Each path below is one point turned by a fixed rotation once a step. After each direction that follows a path, write how fast that rotation turns it, in deg/step (0 if it stays still).
Each turn is a multiple of 5 degrees from 10 to 175, or 0.
Each row of a path follows its step; steps can be skipped.
Rotation 1:
step 0: 3.538, -0.536, -1.673, 0.010, -1.817, -2.333, 0.870, 0.887, -2.007, -2.800, 1.530, 0.141, 2.899, -1.381, 2.518, 1.566, -1.349, -1.512, -0.125, -3.041, -0.899, -2.706, -0.582, 0.051, -0.057, 1.965, -1.139, 2.450, 2.509, -1.563, -2.221, 1.871, -0.918, 1.790, 2.274, -1.108, -1.474, 0.727, 0.432, -0.758, 0.866, -1.588
step 1: 1.944, 1.988, -2.258, -1.795, 0.707, 2.341, -0.271, -1.245, 0.942, 2.454, -1.770, 0.479, -1.468, 0.501, 1.341, -0.989, -1.001, 1.687, 1.524, -0.033, 2.181, -0.005, -1.057, 2.435, -2.743, 3.595, 1.128, 2.013, -2.934, -2.918, -0.627, -0.976, -2.021, 0.333, -1.145, -2.733, -0.776, 0.523, 2.363, -0.167, -0.180, -2.678
step 2: -0.361, -0.042, 1.117, 0.976, -0.750, -1.634, 2.080, 0.880, 0.596, 3.882, -2.348, 1.821, 0.673, 0.009, -0.785, -4.145, -1.514, -0.920, 1.582, 0.047, 3.198, 0.823, -1.823, -0.430, 1.400, -1.200, -2.674, -3.070, -0.052, -1.690, -0.409, -2.617, 1.801, 0.681, 2.361, 0.125, -0.073, 1.019, 2.152, -1.257, -1.620, 2.038
step 4: -1.867, 2.801, 0.705, 2.197, 3.060, 2.860, 5.106, -1.195, 0.565, -0.291, 2.956, -2.026, -0.573, 1.265, 0.933, 0.874, -0.711, 0.335, -0.569, -0.910, -1.669, -1.771, -0.474, -1.266, -1.776, -1.218, -0.533, 1.714, -0.765, -1.035, -1.960, 3.161, 0.012, 0.494, -0.027, -0.268, 1.973, -1.141, -0.835, 1.981, -1.865, 1.492
step 5: -1.799, -0.088, -1.914, 1.088, 0.362, -1.807, -0.342, 1.375, -0.797, -0.157, 0.915, -0.143, 1.411, -0.439, -0.158, 3.972, -2.514, -0.780, 2.809, 1.963, 1.448, -2.492, -1.967, 0.334, -0.445, 0.473, -0.151, 1.409, -2.155, 0.672, 3.638, 3.261, 0.180, -4.123, 2.899, -0.394, -0.984, 0.689, 1.649, -1.438, -0.465, 0.500
step 6: -0.309, -1.318, 1.163, -1.841, 2.604, 0.714, -3.207, 3.996, -0.703, 1.180, -2.015, -1.270, -0.536, 0.656, -1.415, -0.431, 0.522, 5.378, 0.877, 0.873, 2.639, -1.341, -0.276, 0.943, 0.629, -0.981, 0.908, -0.547, 1.818, 0.480, -0.880, -1.065, -0.476, -2.129, 1.478, -2.313, 0.874, -2.075, -0.189, 2.305, 0.286, -2.141
step 7: -0.186, 0.224, -1.251, -0.300, 1.629, -2.135, -0.986, -0.665, 1.924, -1.034, 1.164, -1.701, -0.194, -1.268, 0.574, -3.113, 1.028, 1.377, -2.199, -0.576, 1.845, -1.029, -1.904, -2.265, 0.127, -0.688, 2.983, -0.582, 2.325, 3.602, 0.545, -1.854, 2.794, 3.365, 0.257, 1.204, 2.561, 0.206, 2.308, -1.728, 0.332, 2.613
step 8: 2.323, 1.634, 0.094, 1.058, -0.734, -1.203, -0.041, -2.464, 1.949, -0.330, -0.588, -0.226, 0.443, -2.475, 0.161, 1.121, 3.060, -0.546, -2.872, 0.673, -2.563, 0.985, 0.635, -0.476, 1.657, -0.289, -1.578, -0.602, 0.177, 2.815, 0.492, 4.381, 1.187, -0.149, -1.175, -0.346, -1.142, -0.619, 3.953, 1.696, -0.744, -3.845
step 9: -0.089, 2.020, 1.929, 2.411, -0.243, 1.198, 1.245, -0.878, -0.963, -0.226, -0.277, -4.844, -1.254, 2.076, -1.435, 0.364, -0.423, -0.987, 4.664, 0.607, 0.042, 3.663, 0.208, -0.053, -1.942, 0.318, 1.555, -1.572, -0.047, 1.863, 0.047, 0.580, -0.804, -1.084, -3.238, -1.765, -1.619, 2.273, 0.108, 1.822, 1.064, -0.198
step 10: 1.025, 0.831, -1.154, 1.003, -2.069, -1.433, -2.321, -0.653, -3.024, 1.691, -0.404, -0.203, 0.683, -0.967, -3.135, 2.046, -2.050, -0.569, 0.578, 0.944, 1.691, 0.395, -1.270, -0.385, 0.810, -2.341, -1.612, -0.363, 0.435, 1.402, 2.100, -1.951, -2.990, 0.368, -0.263, 3.195, -1.407, -3.269, -2.231, 1.145, 0.674, 3.835
step 11: -0.514, -1.782, 2.743, 0.525, 0.074, 1.747, -1.635, 1.188, 1.092, -0.825, 0.182, 0.593, 2.865, 1.410, 1.981, 0.907, 2.481, 2.929, -2.290, 0.618, -2.880, 1.143, 0.408, 3.378, 0.986, -0.162, 1.766, 0.363, 0.176, -1.117, 2.717, -1.931, -3.251, 1.474, 0.071, 2.978, 2.571, -0.775, 0.057, 0.828, 2.068, 0.071
step 12: -1.687, 1.114, -0.326, 0.801, 1.792, -0.769, 1.079, 1.947, 3.541, -4.035, 3.201, 3.433, -1.073, 1.836, -0.734, -0.045, -0.095, -3.071, -2.250, -3.309, 0.817, 0.721, -1.563, 2.493, 1.032, -0.958, 0.627, 0.091, -0.958, 2.380, -0.927, -0.583, 0.360, 1.264, -1.894, -1.236, -0.893, 0.608, -0.929, -0.401, 1.559, -0.466
Directions:
-0.189, -0.083, -0.101, 0.549, -0.114, 0.336, -0.394, -1.078, 0.513, 0.239, 0.016, -0.649, -0.790, -0.631, -0.071, -0.778, 0.473, -0.561, -0.448, -0.675, 0.860, 0.781, 1.092, 0.373, -0.243, -0.036, -0.410, -0.795, 0.185, -0.649, 0.028, 0.253, 1.525, -0.305, 0.101, 0.422, -0.387, 0.137, 0.399, 0.350, -0.195, -0.039	65
0.409, -1.271, 0.121, 0.976, 0.450, -0.378, -0.290, -1.612, 0.667, 0.061, 0.152, 0.381, 0.766, -0.187, 0.361, 0.588, -0.347, 0.283, -0.335, 0.503, 0.209, -0.609, 0.028, -0.150, 0.028, -0.064, 0.816, -0.699, 0.726, -0.206, -0.557, -0.241, -0.163, 0.682, 0.052, -0.285, 0.398, -0.094, -0.980, 0.399, -0.256, 0.020	95
-0.267, 0.082, 0.093, 1.071, -0.542, -1.358, 0.110, 0.333, 0.401, -0.631, 0.404, -0.312, 0.114, 0.192, -0.254, -0.864, -0.122, -1.040, 0.103, -0.043, 0.244, -0.558, -0.462, -0.025, -0.803, -0.070, -0.403, 0.245, -0.307, 0.534, -0.827, -0.716, 0.164, -0.214, 0.447, -0.252, 0.510, 0.670, 0.072, 0.206, 0.485, 1.369	145
-0.532, 0.446, 1.660, -0.219, -0.209, -0.360, 0.148, -0.762, 0.153, 0.166, -0.118, 0.069, -0.940, -1.022, 0.146, -0.387, -0.539, 0.281, -0.293, 0.385, -0.488, 0.055, -0.816, -1.049, 0.866, -0.242, -0.033, 0.297, -0.533, 0.020, -0.307, 0.274, 0.407, 0.045, -0.269, 0.002, -0.373, 0.890, -0.581, 0.001, 0.775, -0.468	70
-0.825, -0.562, -0.225, -0.334, -0.291, -0.332, 1.129, 0.293, 0.177, -1.008, -0.134, 0.022, -0.026, 0.312, -0.322, 0.424, 0.514, 0.515, -1.079, 0.704, 0.039, 0.264, 0.411, -0.133, -0.045, -0.409, -0.914, 0.284, 0.213, 0.078, 0.511, -0.671, 0.861, 1.633, -0.269, -0.076, 0.412, 0.286, 0.207, 0.249, -0.071, -0.468	85
-0.841, 1.088, -0.516, -0.442, 0.445, -0.069, 0.168, -0.692, 0.692, 0.063, -0.030, 0.063, -0.199, 0.814, -0.127, -0.494, -0.680, 0.423, 0.608, -0.548, 0.257, -0.416, 0.594, -0.121, -0.162, 0.013, 0.775, 1.140, 0.282, 0.408, -0.308, -0.844, 0.388, 0.328, -0.918, 0.044, -0.918, -0.708, -0.459, 0.630, -0.127, 0.193	130
